In the rows, 128 means zero.
One turn moves every row onto another: examples first, then more rows asked
sep: [114 123 145 131 104 128 112 149 140 113  99  94 142 170 124]
baz: [119 120 143 133 107 130 113 156 152 107 101  95 135 161 110]
Kipem: [130 125 124 161 131 165 133 139 139  94  99 149 152 142  98]
zoto: [107 128 111 153 150 191 135 110 100 137  94 145 128 124 123]
nuv: [ 91 103 125 136 178 148 151 142 123 143 113 102 154 152 118]
teve: [151 104 101 170 130 152 124 113 130 115 124 132  98 117 110]
Sut: [ 92 138 100 140 163 129 126 104 129 143  84 106 118 141 134]
nop: [120  90 135 105 113 147  89 130 138 133 110 139 107 140 132]
Bovig: [ 91 127 107 136 157 122 122 101 114 146  86 102 121 148 143]
Kuzon: [128 125 149 143 119 134 125 153 140 122  86  90 154 167 119]
Nud: [114 117 116 132 126 146 121 116 127 158 145  93  94 143 147]
geda: [122 137 122 159 156 179 131  99 110 139 107 144 128 114 118]
niriv: [117 117 106 144 160 128 123  98 116 158  80 106 114 139 145]
tizet: [140 107 124 137 122 157 123 127 134 165 143 100  98 140 144]
vuso: [ 76 113 142 124 165 144 134 146 125 126 107 100 153 146 104]
gizar: [115  78 132 106 114 137  93 131 128 130 116 131 113 149 137]
buz: [115 113 118 133 135 147 118 115 131 158 142  91  85 126 134]
Lago: [142 102  92 175 121 156 129 118 117 115 110 113  91 123 114]
Lon: [133  68 138 114 120 140 100 143 134 129 102 136 127 151 128]
zeviz: [146 104 162 148 117 170 108 126 111 116 115 132 127 113  98]
bivu: [132  98 154 143 112 188 112 133  97 125 114 127 120 116 106]
Gine: [115 109 133 174 145 159 143 134  95 109 100  87 132 121  89]
suvin: [122 114 132 176 162 145 141 121 107 108 104 102 137 116  86]
nenud: [125 114 107 160 117 169 131 144 131  93  85 144 140 149 106]
vila: [ 76 108 133 127 160 139 139 145 122 127 118  96 153 159 116]

teve goes to suvin
Kuzon goes to tizet
vila goes to gizar
Now these:
bivu goes to zoto
vuso goes to nop

One turn moves every row onto another: examples first, then more rows asked
gis: [129 173 120 134 122 125 157 129 118 139 114 137 104 129 130 113 163  92
 112]
Sumef: [145 125 144 123 114 129 147 157 104 105 118 116 130 128 117 141  73 129
 127]
Sil: [135 124 116 129 133 112 112 142 142 169 142 102 137 103 149 103 110 141
 111]
Mig: [ 98 151 125 131 131  97 177 119 156 142 109 134 110 145 128 127 128 130
 140]
Gisu: [140 122 146 123 121 109 138 171 104 108 132 121 124 128 109 126  81 142
 118]
degi: [138 137 117 127 132 138 100 170 148 136 123 129 109 119 141 125  74 150
 114]
rimov: [130 115  86 112 138 133 167 146 124  99 123 124 131 120 126 139 145 100
 125]
dizep: [112 157 139 122 130 123  99 105 104 110 133 131 118 116  93 147 148 145
 129]
Niz: [105 111 139 127 138 147 117 119 125 139 139 166  83 128 128 127  99 153
 128]
guf: [111 117 107 119 118 159 121 103 114 158 117 112 136 142 122 117 109 108
 124]
roze: [134 116  84 112 141 122 160 161 131 100 132 120 134 115 123 129 144 108
 118]
kip: [115 168 136 123 132 103  97 131  98 119 117 135 113 124 110 147 147 148
 123]
muna: [141 115 156 127 115 137 157 131 103 105 125 124 123 120 121 148  80 130
 137]
Kol: [120 118 131 132 138 106 128 124 120 180 133 131 114 113 166 112 125 141
 120]
vuruv: [157 161 123 141 135 168 109 154 154 128 109 135 114 120 145 118 106 149
 140]
dut: [118 124 131 129 141 122 105 158 133 144 135 156  87 125 140 118  94 163
 115]
ris: [130 123 101 121 121 145 107 128 138 156 133  90 150 121 122 106 101 121
 114]
leso: [117 115 129 125 126 179 120 105 135 128 128 146 101 125 123 139  84 135
 135]
Vus: [137 132 115 125 123 174 108 137 149 126 118 123 118 119 131 138  68 134
 126]
tunum: [117 152 115 130 129 100 161 130 186 130 131 104 133 122 113 117 116 136
 132]
lezed: [126 134 135 137 139 179 113 114 140 124 137 157 100 130 109 108 126 153
 146]
fur: [133 106 164 128 124 123 156 128 102 109 145 136 113 114 116 138  91 143
 134]
zaro: [132 112  92 115 147 110 162 159 132 104 142 128 126 106 130 127 152 118
 118]
momiv: [122 142 133 136 145 152 107 144 129 134 129 167  89 143 118 100 130 160
 136]
Debiv: [113 154 125 135 134  86 172 131 176 141 122 122 118 124 134 123 124 141
 136]
Dibor: [126 110  96 115 142 129 175 136 121 104 128 136 122 115 134 141 152 105
 129]
Viv: [141 159 126 139 143 145 105 168 137 136 111 153  98 137 140 107 117 158
 133]
detaz: [128 107  99 118 147 113 172 144 126 108 139 138 119 106 137 134 156 116
 125]
Nesa: [133 179 134 128 130 105  99 141 110 119 107 121 122 111 130 157 136 145
 125]
Zesar: [128 161 138 126 126 135 102  99 120 105 132 114 131  99 103 157 137 141
 134]
Ziko: [148 167 122 140 125 124 150 125 150 132 147 115 119  90 126 106 159 107
 111]
metog: [141 174 134 130 126 124 102 121 123 110 116 109 133  95 125 162 130 141
 133]
noso: [132 109 158 126 127 106 144 152 103 111 149 133 114 119 108 125  92 150
 122]
Gav: [148 146 129 140 134 188 114 121 155 121 125 137 115 115 126 119 110 145
 149]
komaz: [145 173 126 141 125 118 159 128 135 140 125 129 108 102 145 116 161 102
 115]
digob: [105 150 108 124 123 118 160 119 176 125 124 107 135 142  94 117 115 124
 134]
piz: [ 93 148 115 125 123 116 170 112 157 132 110 126 121 157 103 124 122 120
 138]
vil: [135 162 113 132 121 135 141 122 143 125 148 114 123 110  98  98 159 100
 107]
Vuzut: [104 114 126 126 128 135 135 100 102 173 117 137 114 137 149 121 124 121
 128]
sugav: [124 167 111 129 119 135 145 126 122 130 128 127 114 133 100 101 162  91
 107]

Vuzut goes to guf
lezed goes to Gav
dizep goes to Zesar
Now these:
Sumef goes to Gisu
zaro goes to detaz
komaz goes to gis
piz goes to digob
Vus goes to degi

One turn moves every row onto another: examples first, then more rows asked
bova: [115 116 124 146 170 122 129 137 124 104 120 121 129]
boreb: [ 90 110 148 121 122 100 168 132 136 140 147 106  99]
vuved: [127 162 105 112  96 111 150 146 101 138 137 132 113]
lelaz: [129 109 150 145 119 126 145 109 101 146  94  93 149]
baf: [114 108 155 162 106 137 116 117 116 159 117 121 132]
nefa: [128 130 107 149 140  82 122 129 122 105 155 125 121]
pelaz: [125 140 117 141 106 128 127 119  98 113  88 109 148]
Vobu: [148 149 148 134 145 113 126 115 137 167 143 115 124]
Virot: [138 119 161 133 134 122 150 111 126 149  96  90 138]
petuv: [136 123 127 141 111 119 131 123  91 138  86  95 148]
lel: [119 116 124 111 112 141 151  91 105 116 124 147 156]
Teg: [116 114 118 153 119 134 145 118 106 157 160 148 149]
tiri: [126 119 121 121  92 101  92 120 127 123 102 116 128]
pip: [122 121 121 100 121  87 154 136  94 161 143  91 128]
viro: [121 137 108 119  94 127 152 117  76 132 139 142 142]
lop: [116 117 129 130 129 124 153  87 146 144 157 142 150]
mizuf: [113 127 115  87  93  95 152 113 109 148 123  97 140]
panup: [110  93 141 120  82 104 143 119 142 122 142 137 109]
sozo: [121 116 149 159 122 137 141 113  93 119 100 109 146]
visiz: [ 92 100 139 149 154 106 149 140 113 125 143 106 113]
nomuv: [142 124 164 122 157 118 152 135 134 143 120 101 116]
pom: [107 123 117 134 146 119 139 146 130 110 157 141 102]
kuvu: [124 120 126 119 148 139 136 106 135 101 108 139 146]
deder: [133 140 115 127 145 102 134 104 161 116 147 133 133]
pevit: [110 146  95 127 114 130 138 130 116 111 150 155 121]
Detef: [132 133 106 150 111 133 125 154 118 147 139 153 126]
gemem: [131 117 128 110 116  75 121  96 101 147 156 107 135]
Getov: [104 142 105 107 106 125 149 127 138 120 152 151 112]
ved: [100 111 127 130 129 137 149 105 127 102 151 153 126]
zib: [121 144 108 104  90 112 135 112 117 125  94 106 146]
Gise: [140 130 137 113 151  96 148 151 111 156 137  93 115]
feka: [ 92 119 117 111 108 119 159 127 130 129 166 143 107]
zasal: [145 128 138 126 136  91 147 133  97 158 121  80 128]
gefu: [108  94 126 146 105  83 135 123 106 112 161 125 116]
Pelo: [108 119 127 126 144 131 143 123 146  99 147 148 111]
Dini: [126 111 126  99  95  83 110  96 124 130 127 111 133]
Nodun: [134 116 136 109 112  87 153 116  96 158 121  82 135]
pineg: [142 134 120 115 102 107 131 123 109 137  84  94 143]
lakir: [119 114 130 154  97 122  95 131 110 137 104 120 129]
dumab: [146 141 131 127 142  86 121 114 107 160 159 108 129]
Moni: [112 149 128 102 103 102 162 142 141 141 138 118  95]
tokuv: [131 125 124 122  91 124 129 145 155 131 124 150 109]
Vare: [102 124 108 139 120 136 143 115 103 106 155 155 131]
Vos: [150 134 150 130 146 106 146 129 123 152 106  85 127]
firum: [ 94 113 117 130 128 115 150 142 116 125 170 138 103]
reto: [137 124 130  97  98  96 146 110 114 148 101  89 139]
Fas: [129 127 165 146 126 134 130 107 142 170 129 120 128]
zosos: [128 109 174 141 141 136 154 112 121 131 110 107 131]

zib goes to Gise
tiri goes to dumab
Now these:
pevit goes to firum
Nodun goes to Virot
Detef goes to gefu
vuved goes to visiz

One turn moves every row onto another: examples first, then more rows asked
dab: [132 109 151 122 170 109 127 153 111 185 164 141 165 148 115 105  99 112
 155]
davu: [147  80 117 105 157 106 122 119 104 178 112 173 172 144 108  83 121 156
 155]
pitig: [138 118 128 101 140 128 129 160 160 146 137 153 187 145 131 156 113 141
 146]
Zes: [199 118 154 144 176 116  96 122 160 137 119 147 160 157 122 102 103 113
 136]
tamaf: [198 163 120  98 156 132 136 125 131 152 138 166 184 124 128 131 112 125
 158]
gof: [191 151 133 109 169 119 139 122  93 172 152 158 168 125 117 102 106 109
 161]
nebu: [119  86 134 111 138 112 144 159 108 154 141 141 170 145 119 139 111 128
 138]
zomum: [143 130 152 119 179 117 116 152 136 187 167 147 173 148 120 105  98 116
 162]
murom: [150 142 146 112 173 126 112 154 163 176 160 153 182 147 127 121 101 126
 162]
Kifu: [161  94 177 145 136  99 125 141 128 136 121 194 188 160 116 129 140 121
 184]
Duzi: [165 102 182 148 146  99 120 139 129 144 129 196 187 160 115 120 136 117
 188]
dukeg: [164  99 177 144 138 101 123 140 133 135 122 196 190 159 118 130 140 123
 185]
Tibu: [206 145 159  89 174 137  90 141 141 154 128 161 175 154 137 128 124 119
 144]
Bab: [191 150 112  94 141 131 144 129 125 139 128 166 185 123 129 144 118 132
 151]
vube: [153  91 122 109 169 108 114 118 110 187 119 176 172 146 108  73 118 152
 161]
ful: [161 103 122 106 174 113 107 117 126 188 121 181 177 145 111  74 117 155
 165]
Difif: [161  93 179 146 137  97 125 141 123 138 123 194 186 159 115 126 139 119
 184]
gule: [122  91 145 118 153 108 139 156  98 171 154 139 164 146 115 117 106 117
 145]
vobon: [146 137 135 105 157 130 117 156 172 159 148 156 188 146 132 142 107 136
 156]
lal: [164 109 112  98 161 121 107 120 150 170 109 185 189 145 119  97 123 167
 162]
Nilu: [125  97 127 104 132 120 140 160 134 144 134 147 180 145 127 155 114 138
 139]
Pugu: [180 132 130 110 159 114 149 123  73 167 146 153 163 125 114 104 108 108
 153]
sug: [163  98 182 148 144  97 122 140 123 145 127 193 185 159 114 119 137 116
 188]
mome: [181 131 110  95 131 125 155 130 105 134 122 162 179 122 125 148 120 131
 143]
Daz: [204 140 167  97 185 131  90 138 118 170 138 155 165 155 130 108 120 107
 148]
rufo: [144  77 111 100 147 109 125 121 110 166 104 176 176 144 110  97 125 163
 151]
Lol: [194 108 159 150 179 108 100 122 140 144 124 142 152 156 118  91 100 107
 135]
kibo: [174 119 115  99 132 118 160 129  81 141 126 155 171 123 120 137 118 123
 141]
Nirit: [173  86 154  94 148 118 122 144  69 144 116 144 154 154 124 130 130 112
 124]
nasis: [167 104 179 145 141 101 120 139 137 138 124 197 191 160 117 127 139 121
 187]
pevo: [158  98 107  95 150 120 115 122 143 161 101 184 187 144 118 106 126 171
 155]
Pek: [178  78 151 147 157 102 119 125 113 130 112 135 147 156 115 103 106 110
 121]
salo: [161  94 181 148 141  96 124 140 120 141 125 193 185 160 114 122 138 116
 185]
fut: [200 134 148  83 155 139  98 143 141 136 114 161 178 152 140 149 131 129
 136]
bes: [188 111 142  81 140 134 112 146 121 126 106 156 174 152 137 158 135 131
 125]
nibes: [184  91 158 151 171 103 110 123 119 141 121 136 148 156 114  91 102 106
 129]
vop: [177  92 145  86 137 125 122 146  92 130 106 149 164 153 131 150 135 124
 120]
tedak: [199 164 128 105 168 128 133 123 116 166 148 164 177 125 123 113 108 116
 163]
sosi: [167 104 181 147 145 101 119 139 134 142 127 196 189 160 116 124 137 119
 188]
Badim: [192 120 170 102 182 121  99 138  87 172 139 148 155 155 123 100 120 100
 142]
Pufev: [150  84 107  97 144 115 122 122 127 160  99 179 183 144 115 106 127 169
 151]
lozat: [165 112 118 102 171 117 104 117 144 181 117 183 184 145 116  84 119 160
 166]
zab: [176  75 143 141 146 106 121 128 122 116 102 138 153 154 119 120 111 118
 117]
Bef: [199 116 147 138 164 119 100 125 171 124 110 149 166 155 127 118 107 123
 132]
Sop: [179  98 165 101 166 116 112 140  68 162 130 143 151 155 120 109 124 103
 132]
Tubi: [173 119 123 106 144 113 158 126  67 155 136 152 165 124 115 119 114 114
 146]
Rirev: [182  85 139 137 143 113 118 128 144 110  98 143 160 154 124 131 113 125
 118]
relo: [192 102 140 136 151 118 109 128 164 113 101 147 166 155 127 130 111 128
 124]

pitig goes to gule
zab goes to Lol
dukeg goes to salo
Now these:
vube goes to lal
Pugu goes to tamaf
Sop goes to Tibu

